The rows of M fall into 3 groups, and each row is roughly a mix of its group's hidden directions.
M, 121 rows:
[[ -7  -1  24  14   1 -18   8   2 -40 -27 -21]
 [  1  14  -5  48   5  16 -13  14 -28   2   0]
 [  7  11  32  12   2  23  21 -38   6  -2 -14]
 [-11 -22  13 -22  14 -27   2  14  37 -11 -14]
 [ -2   6  21  29 -10  28  18 -29 -23   2   8]
 [ -5 -20  25 -19 -40 -26   9 -10   6 -11  -5]
 [-24 -20  -6 -19   1  12  19  -8   2  22  40]
 [  2  -4   5 -11  27 -28  -7 -14  42 -17   0]
 [-18 -24  -4  -1  -8 -15  21 -27   6  39  -9]
 [-13 -28  -8 -20 -23   3  25  31  -5 -12  17]
 [  8 -24  -5 -45   2   3  31  -7   7 -12  12]
 [-27  14 -16  11  27  -9  25  35  -7  -6  -4]
 [ -3  -1 -35 -24   7 -23   5 -18  24  20 -18]
 [ -7  10  -6  16  42  35 -10   8   2 -17   9]
 [ -6 -22 -27 -13  -5  -2  23  17 -35  12  21]
 [-46  18  18 -12  21  -7  14  15   1  -7  13]
 [  1  17 -18   6   9  16  17  29   8  14 -41]
 [-36   9 -18 -34  -6   0  24   7  19   3  12]
 [ -3  -1  19 -12  12  12  30  -2  36 -17  28]
 [ 35   0  20   8  -1   6 -30 -28  -6 -19 -14]
 [ 18  11  18  20  -2  -6  10  27 -36 -18 -19]
 [-28  39   1   4   6  -4  24 -30  -5  -9   1]
 [ 19 -25  -5  32   3 -19 -28 -15   6  18  16]
 [ 36  -5 -15 -23 -18 -17  14  21 -17  16  -9]
 [ -7   1 -10 -14  21  13  48  14  14 -18  -6]
 [ 43  -3  -7  -1  -3  -3  -7 -43  10 -11   7]
 [-16  24 -16   5   7   2  -9  -2 -47   3  24]
 [  4 -37 -13  25   1  13 -27  14 -12 -14  21]
 [ 36  10  -9 -35  10  15  17  17 -15  -9  10]
 [  4 -11 -24 -10  -7 -15 -47  11 -18  16   4]
 [ 25 -21  -3  -7  -1  -4   2  21  -8 -43  23]
 [ 17  10  -9  -4   4  11   0  49 -16  17 -21]
 [ 20  13  -7   3 -30  28 -23 -12  -1  28  14]
 [ 12  32  -1 -11  -9   0  -1  38   1 -29  20]
 [ 20  17  18   0   6 -20  -1 -35  32 -15  10]
 [  5   9  -1 -22 -20  31  24  12 -37  -5  -4]
 [-18  -7 -17 -28  -2  20   2 -13  23  15  35]
 [ 32  13  -3  -6  -4  -4 -44 -20  12  -9 -13]
 [ 39  11 -19 -31  -2  10   9 -22   5 -18   6]
 [  3  21  -2  19  26  24  -3   0  24 -11  35]
 [ 30  11 -12  25 -26  -3  21   2   7  27  17]
 [-14  22 -42  20   4   8  12  20 -14  17  -4]
 [ 11 -28  -6  19   4  23 -35  22  18  13  -1]
 [ 16  10   5  10   3  -1  37  -6 -28 -33 -16]
 [ -8  20  -3  47  11  15 -23 -11  -8  16  -7]
 [  5  -2  27 -30 -14  12  38  20  -1   2 -15]
 [ 30  13  19   4 -30 -29 -24 -11   4  -9   4]
 [-25  -7 -18   4  -5  21 -20   5   4  23  39]
 [-34 -22  24  10  13 -23 -19   4  13 -22  -2]
 [-22  27  -9   9  36  24  -6  -1  -6 -22 -13]
 [ 25 -33  -7  23  25   6 -11  -6  14   7  27]
 [-14   0  14  -2  -1 -31 -42 -21  -6  14  15]
 [ 20 -23  27   4 -14 -28   5  14 -13 -18 -24]
 [  4  -7  18  25 -20  12   4  -2 -39   7  30]
 [ -7   2  12  28  10  31 -31   6   4 -19  25]
 [ 34 -10  13 -27  23  18  25   2   9 -16  -8]
 [-15  -1  -1 -12  20  -9  16   1  50   8  19]
 [  0  -4 -17  -8   8 -17  -2 -48  19 -16  18]
 [ -6  25  11  -8 -37 -24  -9  19   4 -23  15]
 [ -6   1 -16 -20   8 -19  -5 -26   7 -28  36]
 [  9  -3  -4 -39  11  20  14  -6  30 -22  15]
 [-10  -6  -5 -16  23  37  38   2  11  -4   7]
 [ 26   5   1 -10  11 -23 -14   3 -21  13 -42]
 [ -1  -2 -19 -11 -35 -16   3  40 -16  -1  13]
 [ -1 -21  20  -2 -23  -4 -10  22 -28  -2  35]
 [  0  41 -11  13   0  36  -2   6 -27  -2  -6]
 [  8  26   5 -25 -20  29  29  22   1   0  -7]
 [ 21  25 -21  13 -24  26   7  13  -5  27   9]
 [-16  -7  11 -43 -15  -3   9  36   5  11   2]
 [ 18 -21   5 -30   3  23  41  -1  10  -8   4]
 [-17   3  17 -30 -20  12  30  -9  -8  14  28]
 [ 25 -13 -24   5 -23  -9  -1 -12 -20  38  -8]
 [ 26 -29 -29 -23   0  13  11   7 -14 -15 -20]
 [  5 -14  13  30  -3   8  26 -37   9   8  22]
 [ -5   9  11 -51  -9   7 -24  -5 -18 -12   5]
 [-12 -24  21   4  13   9   4 -45   8   5 -22]
 [  1  -8  11  10 -26  10 -44  -8 -22  19  -7]
 [  9 -17   3   7  26  18   1 -41  -1  19 -22]
 [  5  29  19   6 -30 -25 -25   1   9 -21  13]
 [-38   1 -17  -7  21 -11  25  25   4  21  -2]
 [-13 -34  22  -4   1 -39   5   2  25  -2   9]
 [-12   3  -6  23 -14  30  37 -19  -9  14  12]
 [-26  -6 -20  -8  -9  30   9   7 -34   1 -24]
 [  4  41  -1  17  36  -8 -18  -5   7  13 -10]
 [  3 -26  29  24 -23   0 -24 -12 -13   5 -21]
 [  0  14  16  20  20   5 -16  18   6 -43 -16]
 [ 20   7 -33  21  29  -8 -23 -15   5 -15 -10]
 [ -3 -35  -7  -5   7  25  14   5 -22 -20 -30]
 [ -2 -33  -8  -9  29 -18  -9   0  12 -26 -26]
 [ 20  24  -8  10   6 -20  24  -9 -35 -23  -6]
 [  8 -17 -12  24   7  40 -22  -4  16   2  22]
 [-23  -8  22 -29 -24 -14  25 -12   4  -5 -23]
 [-10 -34  -5   9  -6  35  -3  18  12  17 -25]
 [ 14   5  14  31  -1   3  -1 -45 -14  18  -7]
 [-16  25  17   3  26  27   6  -8  22 -26  13]
 [ 36 -25 -14   3  -1 -16  -7 -29 -22 -17  -4]
 [  8  10  33  14  -2  -7 -24 -34  19 -19   5]
 [ 10 -20 -20  17 -31  20 -22 -11 -29   4   1]
 [  1 -29 -17  23 -14  31   3  17  -5  27 -14]
 [  3  35  12  -7  15  20   7  34 -10   0 -25]
 [ 12   9  -8  33  13  13 -23  12  -1  25 -32]
 [ 13   7   7  29  17  23 -32  11   5  17 -26]
 [-25  22  -5  18  17 -31  -4   4  22  25  14]
 [ -2   6  10  30   4  11 -35  34 -17  13  -5]
 [ 17  35  20  -4 -32 -14  -9  -7  14 -19  14]
 [ 12 -18  -8   4  -5  -6 -19  48  -5  18 -20]
 [ -1 -19  10  26   3   7  14 -42   5   9  27]
 [-11  10  33 -18 -22  -4 -35   5  19  14  -4]
 [-11   6 -18  -5  20 -27  21  18   8  40   0]
 [ -5  -8 -21  -3  18  17  19 -18  32  14  31]
 [ -7  13  27  14  11  12   2 -40  18 -26   0]
 [ 21  14  13  15  32 -19  -9 -23  26  17   4]
 [ 27 -16  -2  -9   5  -5  15 -41  24  -6 -19]
 [ -9  30   5   3   6 -31 -27  14 -33   1   1]
 [-32  -7 -12 -13 -13  -4  15  43  -5 -12  14]
 [ 21   0 -22 -24   8  -4  25 -12  19  12 -33]
 [  8  18 -27 -15  22  26  16  -1 -21 -27  -7]
 [-20  -9  34 -23 -17  37  -5 -12  -2   3  -3]
 [  5  -1 -15  28  15  22 -21   8  11  -6 -40]
 [ 21  -4 -16  36   1   7 -21  12 -28  23   1]
 [  8  18 -19  38  18  32 -15  -7  -8   9   7]]
Here is one row of each group, with its name. Which group are the others in?
[  6   0  18  41   8  26 -15  14  -5 -28   0] : <34>
[  4 -18 -10   7   9  23  15 -40  -2  31 -10] : <108>
[-21   9  15 -11   8  33 -20 -29 -23 -14   5] : <14>

[ -4 -24 -17 -23  15 -21 -36  15  -1  -9 -19] : <14>
[  0  32  10 -22 -13 -19  14 -15  -4  16 -35] : <108>
[ -3   5  -4  -5   1  14 -20  27   5  47 -20] : <34>
[-20 -43 -11  -2   7 -17   1  13 -16  18 -22] : <108>
[ -9 -20  30 -16  26 -16  20  -5  31 -10  -4] : <108>
[ 24  10 -16  15  -6 -19   2 -13  16  38  25] : <108>
[  2 -10 -15  15  -3  -6 -44  23  -3  11 -29] : <14>
[ 11  15 -14 -12  18 -30  -1  44  -7  10  -9] : <108>
[ 31 -15  20  -2 -20  19 -16 -22  -7 -31  -2] : <108>
[-36   8  -4  25   6   3  14  34 -15  19   6] : <14>
[-22 -12  20   6  -5   8   4  32  18 -38  -7] : <34>
